In the rows, 128 means zero.
A state moves one step at a time under one of 6 hidden systems, and each row is a state written as 20 numbers. Each run below is a few steps of one system.
C, trace 1:
[[175 158 148 102 135 178 113 145 112 112  86 148  73 164 128 115 108 114
  178 104]
 [112 119 123 123 148 121 153 154  62 169 117  79  83 144 150 112 134 172
  156 165]
 [125 127  81 162 133  74 144 125 140 169 167  93 166 126 162 150 169 120
  105 166]
 [122 129 154 126 143 106 112  62 185 108 150 149 177  97  95 145 130  89
   97 152]
 [114 134 170 131  99 180 104 131 145  96 117 152 134  95  97 107  75 152
  109  71]
 [140 116 107 130 120 170 116 206  98 113  95 144  99 178 137 140 108 129
  161  89]
 [117 101  96 107 159  93 178 135  85 148 129 133  72 165 139 129 159 133
  168 163]
 [130 161 114 128 126  72 164  73 151 168 148  97 148 106 166 113 169 145
  119 139]
 [153 148 160 120 125 143  78 100 164 109 112 104 202  83 121 136 140 105
   94 150]
 [119  92 166 150 113 186  96 163 116 104 137 149 127  93  67 119  87 121
  111 133]
 [116 127  92 174 121 140 144 171 117 135 134 150  74 183 123 133  82 122
  145  77]]
N, trace 2:
[[145 110 104 147 104 120 119 226 140 145 142 132  97 120 113 174 141 129
  151  98]
 [139 109 102 142 172 160 150  76 116 108 132 200  94 152  97 107 145 102
  165 126]
 [ 87 173 118 137 109 125 136  69 113 130 112  93 133 146 173  69 105 141
   92 138]
 [141 128 150  92 117  77 126 173 143 156 105  75 169 143 161 185 124 126
  133 122]
 [169  79 153 111 155 134 153 136 131 129 159 174 127  62  87 150 156 141
  139 122]
 [111 164 114 194 124 184  94 100 137 125 156 121  92 108  91  88 127 124
  120 159]
 [ 89 135 123 104 109 130  94 155 117  88  74 114 133 205 144 135  96  98
  121 137]
 [140  93 107  92 117  89 185 160 113 126 139 166 136 125 178 139 141 166
  117  81]
 [174 158 115 180 162 130 148  75 146 181 162 121 135 104 119 134 152 128
  162 114]
 [103 146 187 101 132 138  96  80 137 118  89 101 144 124  83 106  99  86
  116 165]
 [ 84 108 132  96  82 111 109 213 127 101 127 105 104 108 138 138 127 175
  100 142]]
D, trace 3 (11 x 20):
[[104 117 122  92 183 127 101 142 128 142  96 126 125 207 189 147 120 126
  124 133]
 [146  94 119 118 178 100 171  93 125 151 169 154 153 101 172 139 158 174
  104 125]
 [177 174 123 173  90 108 142  92 163 129 160 107 151  64  96 128 139 106
  119 115]
 [110 142 162  95  78 121  95 146 144  95  81 111 119 123  68 121 112  74
  135 149]
 [ 73  91 124  97 124 165 109 192  98 125 103 148  93 149 140 119 138 179
  154 125]
 [138 114  74 195 178 163 141 123 100 162 164 144 147 167 161 140 133 148
  143 124]
 [160 148 133 143 152  86 167  49 118 130 132 113 155 132 144 113  95  87
   87 133]
 [159 168 171  61  92  81 122 138 158  92 112 106 116  89 144 145 133 144
  108 121]
 [125  99 155 116 125 163  84 181 162 133 142 152 130  92  79 166 166 141
  168 139]
 [ 66 100 104 185 127 175 135 121 112 162 130 153 128 136  89  76 109 119
  137 123]
 [101 154  68 157 111  95 147 116 100 115 106 105 119 195 176 114 107 115
  107 121]]
W, trace 4, 11 rows:
[[ 64  93  98 123  80 103 157 185  80 107 131 122  93 134 120 120 122 162
  122 143]
 [164 141  61 159 138 171 122 116  90 101  99 154 105 136 114  82 164  98
  136 133]
 [166 150 189  91 139 170 136  86 137 151 116 140 156 165 164  98 101 108
  165 136]
 [170 130 173 123 126  94 142 141 102 129 152  63 141  86 139 173  98 169
  112 143]
 [123 111 103 164 163 101  89 136 174 126 152 138 118  97  71 175 160  94
  107 141]
 [ 54 118 129 132 110 131 146 115 169 132 162 192 106 156 128 111 110 145
  139  93]
 [113 148  80 145  96 125 140 137  81 114  85  98 142 137 179  93 119 167
   98  83]
 [157 104 117  78 142 143 102 148 110 120  67 123 156 138 134 117 176  74
  131 173]
 [171 119 186  98 121 151 163 131 120 141 161 151  96 102 105 125 130 143
  188 156]
 [149 184 137 194 145 118 114  90 140 150 145  76 100  95 102 145 100 140
  122  95]
 [ 61 121 136 136 148 103  89 117 168 126 138 119 154 171 132 158 103  93
   91 158]]
D, trace 5:
[[113 126 163 107 144  75 117 122 123 123  86  71 162 139 135 165  72 110
   83 113]
 [136 110 149  88 131 111 120 184 167 130 177 152  69  95 144 135 151 156
   96 151]
 [122 131 124 167 101 174 133 101 162 127 173 182 163 130  98 136 145 131
  189 110]
 [ 96 132  96 156 140 119 120 112 106 124  52 112 134 137  88 100 104  82
   96  80]
 [136 133 105  73 116 102 135 170 114 138 109 109  94 155 193 103 170 125
  112 168]
 [168 105 149 127 141 130 165 113  94 123 169 133 158 118 122 190 141 174
  193 148]
 [151 149 154 182 162 158 102  93 121 136 131  99 113  79  84 108  82 122
   92 115]
 [ 82 160 156 100  80 122  93 146 181 136 127 108 134 163 165 104 110 104
  101 154]
 [ 86  71 114 101 134  92 146 159 133 100 139 174 137 141 126 187 142 165
  142 105]
 [176 128  74 181 155 165 132 116 120 128 146 173  99  94 116  96 157 123
  118 104]
 [153 170 133 121  88 134 137  88 128 145  87  93 175 156 142  87 126  66
  150 138]]
J, trace 6:
[[149  93 151 115 151 195  98 161  98  98 105 163 101  98  88 101 117 118
  113 130]
 [145 139 147 166 129 145 159 107 145 182 184 138 127 124 168  83  79 135
   98 109]
 [141 128 113 145 137  74 167 102 106 103 135 126 133 184 115 197  98 102
  164 119]
 [ 78 118 146  67 131 100 109 133 159  84 113 154 105 106 124 158 152 181
  122 104]
 [104 142  87 160 117 146 103 105 168 168 125 122 190 110 138  96 192 122
  125 124]
 [141 107 124 128  98 125 127 152  91 109  98 101 134 128  84 106 113  51
  111 181]
 [143 142 160  93 121 138 142 182 112 148 152 112  52 124 170  97 108 170
  124 142]
 [169 140 109 169 182 166 135  93 106 149 127 143 134 157 136 146 133 150
  187  91]
 [117 103 170 114 152 126 118  89 138  77 114 156 163 117  88 151  76 110
   86 108]
 [ 93 138 125 137  82  83 131 141 186 152 186 120 154 119 166 148 138 147
  101 140]
 [119 127  55 149 103 106 135 143 103 103 111 127 112 144  90 146 188 107
  176 148]]
W, trace 7:
[[161 102 103 184 158 155 134 116 106 132 180 137 135  67 106 145 165 170
  132 140]
 [118 145 131 147 130 105 139  80 191 179 120 147 152 125 106 101 120  66
  122  79]
 [ 85 146 148  81  71  85 134 158 138  94 135 107 108 154 173 132  99 155
   99 139]
 [141 113  71 156 135 165  91 172  83  83 102 122 134 123 107 165 172 149
  145 132]
 [131  96 156 113 176 174 144  93 131 167 103 179 130 128 100  79 126  89
  148 117]
 [150 165 154 128  95  97 174 123 123 170 169  83 107 119 181  97  97 147
  116 148]
 [145 154  95 152 126  86  94 125 133  83 118  89 146 134 104 204 147  95
  131 150]
 [ 86  88 161 107 148 167 102 115 157  92 149 201 138 122  95 140 126 145
  128 132]
 [127 126 113 172  97 150 150 159 118 181 147 120 130 105 161  85 106 170
  107  72]
 [139 139  93 111 133  70 129 138 122 140  64  94 122 171 137 125 134  59
  111 122]
 [127 123 151  69 135 134 126 112 121  77 149 163  97 144 137 143 163 153
  164 198]]
V, trace 8 (11 x 20):
[[182 190 131 144 101 129 127  99 135 159 105  79 132 109 120  81 133  73
  130 131]
 [125 147 181 121 126 114 114 170 137 131 135 100  35 122  98 139  80 126
  119 133]
 [ 89  99 118 169 148 136 132 150 119 131 182 144 115 117 145 156 114 213
  110 110]
 [134  97  97 153 183 137 129  89 141 143 152 174 190 163 159 143 148 102
  110 134]
 [110 133 155  65  99 104 136  87 147  89  93 146 168 150 116 117 127  75
  129 153]
 [154 169 125 111  56 111 124 161 129  97  94  99 129  91 110 136 141 148
  161  80]
 [166 115 112 141 161 167 113 196 106 176 107 127  70 109 129 100 139 136
  138  94]
 [ 58 110 129 154 163 139 137 102 104 176 152 115  94 151 131  85 117 139
  116 177]
 [122 144 124 166 133  88 129  77 134  98 179  99 158 137 121 191 125 125
  120 180]
 [192 110 162  81 123 132 119 141 150  69 148 177 156  96 129 161 122 119
  102 129]
 [117 131 150 106  89 161 135 137 149 147  97 157 159 121 152  75 109 144
  124  48]]
C, trace 9 (11 x 20):
[[ 74 123 131 116 150 110  97 130 124 176  68  64 176 120 132 132 152 147
  130 129]
 [ 99 102  99 130  73 107 105 179 148 105 147 127 141  94 104 131 161 105
   87 170]
 [140 148 115 162  99 147 142  81 136  66 166 186 117 137  89 123 112 102
  151 130]
 [144 156 141 121 165 158 134  90  93 122  84 130  93 145 151  85  84 141
  115  74]
 [147 102 148  87 130 136 130 197 102 174 124  98 135 149 199 122 123 153
  119 153]
 [131  89 125 146 128  81 158 138 125 154 166 114 161 112  95 193 161 125
  169 163]
 [111 160 114 156 151 102 102  76 189 132 133 136 107  82  81 131 159 111
  110 102]
 [ 86 167 147 111  94 178  70 120 157  89 101 137 141 152 145  91 109 136
  109 124]
 [130  84 112 124  99 156 153 170  46  75 104 135 147 151 132 125  96 143
  127 134]
 [188 106  94 137 155  98 189 143 107 164 161 159  83 126 141 117 140 102
  130 121]
 [143 173 172 106 154 100 134  74 178 185 141 104 122 144 151 134 134 120
  163 140]]
V, trace 10 (11 x 20):
[[150 128 146  60 125 120 171 104 101 115 107 147  86 127 153  58 126 105
  103 155]
 [120 182 158 145  82 106 144 108 160 181 150  80 129 103 126 130 129 158
  175 111]
 [159 109 131 146 212 118  91 152 133 135 111 115  96 110  99 184 120 123
  107 103]
 [ 52  86 121 113 120 145 110 144 148 114 156 171 126 125 147  93 138 151
   73 162]
 [129 134 105 182  90 141 139 107 120 124 137 121 215 169 125 155 114  99
  166 123]
 [189 138 119  81 137 107 145 120  98  72  83 150  87 134 123 119 122  85
  118 122]
 [108 156 154  94  76 134 143 141 145 159 142 129  99 105 155  84 156 186
  160 122]
 [140 124 128 181 192 129 110 127 116 198 112  77 142 124 109 164 122 135
  148 100]
 [ 89 101 117 118 166 101 106 126 133 102 140 142  91 123 121 111 129  99
   53 183]
 [ 99 130 135 160  53 148 130 133 153 103 188 145 187 133 121 151 119 140
  154 153]
 [201 129 121 131 153 155 139 121  89  86  87 149 152 145 128 147  91 110
  135  72]]
J, trace 11, 11 rows:
[[ 75 145 146 137  69 143 137 114 148 117 156 144 124 181 108 127 113 120
  194 162]
 [ 78 119  82 150 136 100 126 152  90 127  73  94 100 117 117 124 120 167
   95  71]
 [161 106 121  92 192 127 107 124 169 164 128 157 125 136 159 126 177  82
  104 154]
 [126 113 168 110  79 152 176  99  87 133 142 125 186 116 119  99 118 139
  172 172]
 [178 178 118 156 112 106 117 152 115  99 114  77 101  94 135 151 102 154
   96  85]
 [128 137 142 129 156 162  80 142 191 135 152 172  94 177 120 157 135  99
  167 135]
 [ 41  81 126 157 129 134 161 106  93 143 132 136 153 120  91  99 105 154
  126 126]
 [163 137  83 126 154  65 142 120 122 118 123 104 128 107 170 134 143 109
   51 128]
 [151 130 149  68  97 146 126 140 147 109 134 163 141 166 147 135 163 113
  191 175]
 [113 139 135 148  85 160 128 141 101 134  89 106 139  81  91  97 114 172
  147  68]
 [161 154 124 164 183 115  90 128 168 161 131 106  95 127 117 137 115  71
   82 125]]
N, trace 12:
[[173 139 132 101 134  99 139 142 160 147 136 138  87 165 153 106 114  48
   99 156]
 [105 123 175 102 101 146 155 106 132 123 178 156 150 149 160 140 105 186
  176 144]
 [132 146 124 173 180 121  91 113 132 120 117 102 128  95 117 169  99 165
   87  66]
 [105 123 122  93 119 132  91 145 198 152 100 159 140 122 109  98 181  73
  115 127]
 [ 85 110 103 147  61 132 163 127  77  92 127 130 155 127  92 129 139 157
  178 144]
 [196 162  90 140 158 103 133 128  84 112  98  88  71 123 142 130 124 114
  100 122]
 [146 114 172  71 147 156 135 139 147 184 136 147 136 155 179  86 139 108
  143 167]
 [ 85  95 161 174 125 126 151 119 107 140 173 112 160 120 106 160  64 172
  122 119]
 [142 158 111 138 154  94  82 134 190 102 137 133  79 113 108 161 131  93
   81 111]
 [104 133 124  87  92 177 106 121 157 100 120 183 162 143 139 111 180 144
  175 139]
 [125 123  87 174 113 134 150 125  57 113  84  91 156 111 116 120 110 161
  125  77]]

Which system made each of these runs?
trace 13 (2 x 20):
[[153  72 118  93 133 122 174 165  60 139 120 124 109 103 137  89 148 130
  114 167]
 [134 167 137 176 112 138 155  67 145 173 170 114 127  86 108  80 135 124
  132 144]]
 => V
trace 14, 2 rows:
[[177 138 112 181 182 204 103 107 124 140 149 153 122 123 115 133 147 142
  159 116]
 [115 125 176 124 158 101 160  79 150 191 127 115 167 143 145 115  79 107
  116 103]]
 => W
trace 15 (2 x 20):
[[ 76 162  97 179 123 107 125  76 151 128 186 109 135 130 156 137 145 178
  115 152]
 [ 83 107  98 142  85 127 119 110 131  95  97 142 216 142 106 131 127 102
  115 109]]
 => W
trace 16, 2 rows:
[[161 141 129 110 144  81 162 127 150 171 121 134  90 153 113 156 146  85
  190 102]
 [ 91 176 151 108 147 101 119  64 136  93 130 109  83 116 131 139 132 191
  128 138]]
 => W
trace 17:
[[ 91  94 121 141  88 125 109 193 180 171 151 142 150 128  92 153 158 101
  159 126]
 [ 81 107  81 156 125 122 170 112  90 117 123 168  79 147  76  95 130 110
  150 122]]
 => D
trace 18:
[[ 98  84 131 149  91 161 154 161  68 118 146 125 166 124 115 142 109 183
  167 137]
 [153 134 104 204 166 144 123 142 103 135 143 116  83 154 125 133  68 105
  100 110]]
 => D
trace 19, 2 rows:
[[151 201 143 130 100 127  89 116 205 136 141 111 159 142 164 152 137 129
  146 102]
 [ 72 101 127 162 109 140  98 162 127 126 114 116 138 148  52 161 119 100
  167 140]]
 => J
trace 20:
[[127 146 118 116 131 111  98 153 156 155 115  91 162 166 208 131 124 114
   77 128]
 [150  72 130 108 116 138 147 189 100 141 130 141 145 129  95 167 158 113
  190 157]]
 => J
trace 21 (2 x 20):
[[120  80 158 100 114  80 198 133 122 153 127 151 170 135 127 134  83 112
  127  90]
 [162 161  90 114 112  84 121 156 140  96 133 112  66  79 147 122 166 146
   79 126]]
 => W
trace 22, 2 rows:
[[131 123 189  73 139  80 179  86 158 141 158 154 115 113 132 133 109 137
  135 126]
 [149 166 149 126 113 141  98 137 154 137 105 101 157  87 137 162 149 188
  154  67]]
 => C
trace 23:
[[114 112 169 107  90 116 138 154 153 125 153 143 132  83  87 175 136 171
  180 102]
 [124 160  74 158 143 145  91 136 140 115  88 132  91 118  92 134 181 136
  163  84]]
 => C
trace 24:
[[113 110 103 154 101 154 114 214 157 141 166 156  91 106 124 134 147 165
  127  96]
 [120 123  89 177 136 153 147  92 137 141 137 178 137 186 104 114 130  66
  169 130]]
 => D
trace 25:
[[126 125 123 125 102 140 141 120  99 152  79 105 163  62 123  58 134 141
   97  91]
 [149 143 140 103  85 116 113 178 144 157 112  94 107 142 120  98 138  54
  132 180]]
 => W
trace 26, 2 rows:
[[106  92 153 124 176 127 151  72 129 146 140 157 154  70 113 113 127 165
  101  97]
 [ 93 168 111 179 103 112  77 123 178 152 139  77 131 104  96 126 152 105
  107 154]]
 => N
trace 27:
[[161 159  77 177 101  74 154 136 153 163 166 103 102 108 118 140 156 105
  131 121]
 [137 146 150  93 112 119 134  85 116  69 109 138 106 135  76 132 136  84
  165 181]]
 => D
trace 28 (2 x 20):
[[110 117  89 124 171 118 141 137 123 176  87 135 107 138 143 132 167 164
  166  60]
 [103 139 109  74 106  95 114 140 158 151  96 113 135 136 147 106 202  99
  138 168]]
 => C
